rotation ticks, each row followed by its count of ticks:
The counts run from 0 to 396.
[177 182  71 137 108 111 136  94 104 119 118 115 100 118 188 144 128 142
 106 157 130 130 113 111 163 121 127 112 164 120 128 120  81 113 104 124
 183  74 112 132 120 147 163 141 115 135 142 102 111] | 324
[149 203 111 128 140 101 136 109 124 114  89 154 118 122 178 162 126 162
 140 177 148 165 135 114 165 158 134 117 115  78 143  81  83 116 116  83
 162 120 129 141 108 136 130 161 131 141 140 125 126] | 210
[146 153 112 114 120 104  84 129 143 139  86 116 103  80 180 151 156 175
 117 170 128 114 115 110 151 132 106 105 151 125 121  93  62 139 105 108
 173 109 114 107 122 136 168 143 105 138 141 117 119] | 33
[149 180 132 120 161  98 116 115 103 125  87 145 128 139 162 159 144 149
 130 179 121 154 153 105 174 113 131 130 129 100 149  80  88 126 113  85
 154 130 141 149 100 134 162 145 117 157 165 183 120] | 230
[140 165 110 114 123 114 128 126 101 101 115 164 154 130 148 173 134 153
 102 205 147 147 151 122 176 105 131 124 135 108 141  70  96  75 119 120
 166 115 140 125 117 147 189 131 110 145 144 140 137] | 376
[170 173  73 134 110 120 103 107 156 138 115 116  95  97 167 167 160 168
 110 161 112 124 136 124 160  99 110 114 146 113 134  87  69 142 119 103
 161 128 126 125 119 115 143 152  87 148 161 119 118] | 161
[158 195 116 127 149 108 128 118 103 136  72 133 123 104 184 159 127 141
 137 165 112 130 133 119 178 140 126 113 137 117 115 100  85 132  97  89
 181 102 131 132 100 147 152 132 138 133 152 179 126] | 72
[161 178  72 133 119 118 128 106 171 108 114 130  81 105 160 169 151 178
 129 186 120 115 134 127 178 127 121 106 144  98 127  93  99 135 137 103
 164 118 115 141 148 123 139 140 111 148 147 117 135] | 309
[165 182 100  99 136 124 129 135  99 147 122 137 113 145 139 174 163 161
 138 174 124 129 155 117 165  97 129 160 148 107 129  77  68 134 127  85
 159 138 156 123 103 118 132 130 117 155 176 160 127] | 260
[128 154 119 116 135  79 110 135 102  96 102 162 138 152 172 134 131 155
 113 198 147 157 135 109 162 118 131 119 143 113 143  92  88  90 103 104
 162  94 127 148 133 161 186 143 118 161 143 134 115] | 365
[149 153  93  90 112  88 104 149  83  96 126 149 120 168 162 153 158 162
 128 182 135 143 137 135 164  85 134 150 155 125 125 126  81  92 110  86
 146 103 145 146 141 134 151 131 123 158 143 128 102] | 115
[150 179 126 100 137 103 111 127 101 136  96 144 143 120 157 173 154 159
 118 177 138 154 146 119 157 115 123 144 131  97 147  74  68 115 115  82
 161 144 154 110  90 118 151 150 104 134 159 154 116] | 380
[166 181  92 136 123 114 116  97  96 115 103 121 116  89 191 150 130 140
 112 167 140 144 116 111 158 121 118 101 145 118 130 104  75 103  91 127
 170  92 117 124 112 151 176 156 109 131 144 107 109] | 194
[158 166  86 126 127 113 122 108 150 149 133 123  90 140 147 160 165 171
 109 172 123 119 145  95 159 108 124 130 154 109 141  67  74 150 138 106
 172 125 122 126 118 118 160 135  90 167 172 128 130] | 10
[166 154  92 115 117 111  98 122 112 133 122  99  78 102 173 148 158 165
 119 164 129 116 110 106 148 103 117 121 174 131 129 106  56 131 108 130
 169 101 112 108 125 135 164 142 104 145 153  95 110] | 164
[160 163  65 115 105 107 146 128 136 107 132 131  74 128 161 166 152 166
 131 194 142 110 115 126 165 136 136 121 167 109 116 114  93 106 140 123
 175  91 117 125 145 137 147 126 118 140 132  80 119] | 306
[142 169 135 101 148 112 126 123 111 117 106 151 134 127 140 176 146 166
 126 197 143 142 155 102 173 124 127 136 132  94 150  62  85 110 128 108
 162 138 145 117 104 133 171 136 107 148 158 162 134] | 378
[158 157  81 107 113 113  99 139 148 118 117 132  97 114 147 182 179 174
 133 190 113 126 144 144 172  88 115 134 150 119 126  93  80 128 128  83
 141 141 147 139 136 104 133 138  94 150 155 141 120] | 280
[150 151  73 109 106 123 113 159 119 107 136 147 108 144 143 161 153 170
 131 198 125 105 138 139 168  85 120 143 156 139 104  99  82  99 124 104
 156 104 141 137 159 145 154 115 122 162 150 125 136] | 275
[146 172 103 133 140 101 111 115 164 119  96 129  75 100 174 155 153 177
 140 183 133 131 123 109 156 151 120 103 133  96 132  84  79 146 130 100
 162 119 111 139 135 128 138 155 110 154 145 109 119] | 180
[160 159  57 123 101 113  95 136 116 122 139 136  95 149 170 137 153 171
 120 169 124 123 134 132 148  79 113 136 156 136 115 105  63 118 108  92
 157  99 129 140 152 136 149 138 109 165 156 102 121] | 144
[148 150  80 113 102  87 102 139 175 125 115 134  91 130 155 163 173 176
 125 185 110 127 133 128 164 108 118 124 157 114 128  95  88 143 140  78
 157 126 126 143 140 111 138 136  97 158 149 118 116] | 150
[141 190 124 121 149 100 115 104 103 130  92 147 123 140 178 136 127 171
 129 161 140 149 147  98 158 137 123 125 121 102 140  82  68 130  96  75
 169 107 129 134 116 146 157 153 131 164 157 145 135] | 361
[169 158  60 134 118 112 124 131 121 115 139 119  79 144 163 156 171 139
 128 191 127 132 120 119 161  92 130 129 172 124 116 106  85 112 138 138
 156 100 126 151 136 134 148 137  97 166 160  95  92] | 296
[140 189 122 112 143  96 111 115  86 128  94 149 124 139 187 132 127 169
 129 160 147 149 139 101 149 137 122 129 126 101 140  88  60 121  96  77
 165 101 129 128 117 147 151 156 130 154 153 130 123] | 362
[138 158 117 109 135  79 121 151  80 108  97 153 140 161 169 142 137 137
 123 187 130 144 137 113 173 112 137 135 154 131 125 107  95  91 109  96
 169  90 133 153 118 162 176 120 128 154 146 163 109] | 235
[163 176 119  81 138  92 118 129  73 136  93 126 119 135 166 168 150 155
 135 155 120 131 137 124 175 115 135 153 164 110 133 117  80 124 107  71
 170 120 148 123  99 119 143 126 130 136 149 176 117] | 102
[161 151  85  97  98 110 127 122 107 137 144 123 104 140 153 154 153 167
  96 174 138 106 125 109 155 107 131 138 180 121 133  99  79 107 125 123
 187  98 124  94 120 134 176 119 106 144 149 100 129] | 6
[148 165  87 123 106  88  95 125 142 107  87 129 106  88 196 150 142 165
 117 168 126 141 108 128 151 135 114  97 146 120 124 116  73 119 104  96
 166  97 115 132 132 138 153 155 112 131 126  94 105] | 183
[161 141  85  91 110  97 128 143  97 136 141 118  95 161 149 156 169 156
 118 181 132 110 123 110 160  94 141 149 190 129 123 110  81 118 132 115
 182 101 132 118 120 127 161 111 110 156 156 118 106] | 136
[155 165 104 102 137 109 136 132  73 118 122 138 118 168 147 153 138 141
 126 185 125 116 145 116 184  96 141 146 164 119 124 106  98 100 120 111
 172  91 139 138 127 150 171 105 128 158 152 164 131] | 106
[169 151  74 111  94 111 139 117 123 132 147 132 108 147 150 159 153 154
  89 176 137 121 129 111 157  97 133 130 176 115 137  89  86 108 136 123
 184 104 124 109 115 128 173 126  98 146 158  96 119] | 7
[149 184  90 120 119 116 113 152  90 146 110 156 138 152 169 152 139 157
 126 166 129 145 146 135 149 101 121 145 136 137 102  84  58 106 104  74
 162 108 152 128 106 146 144 137 129 153 160 145 120] | 392
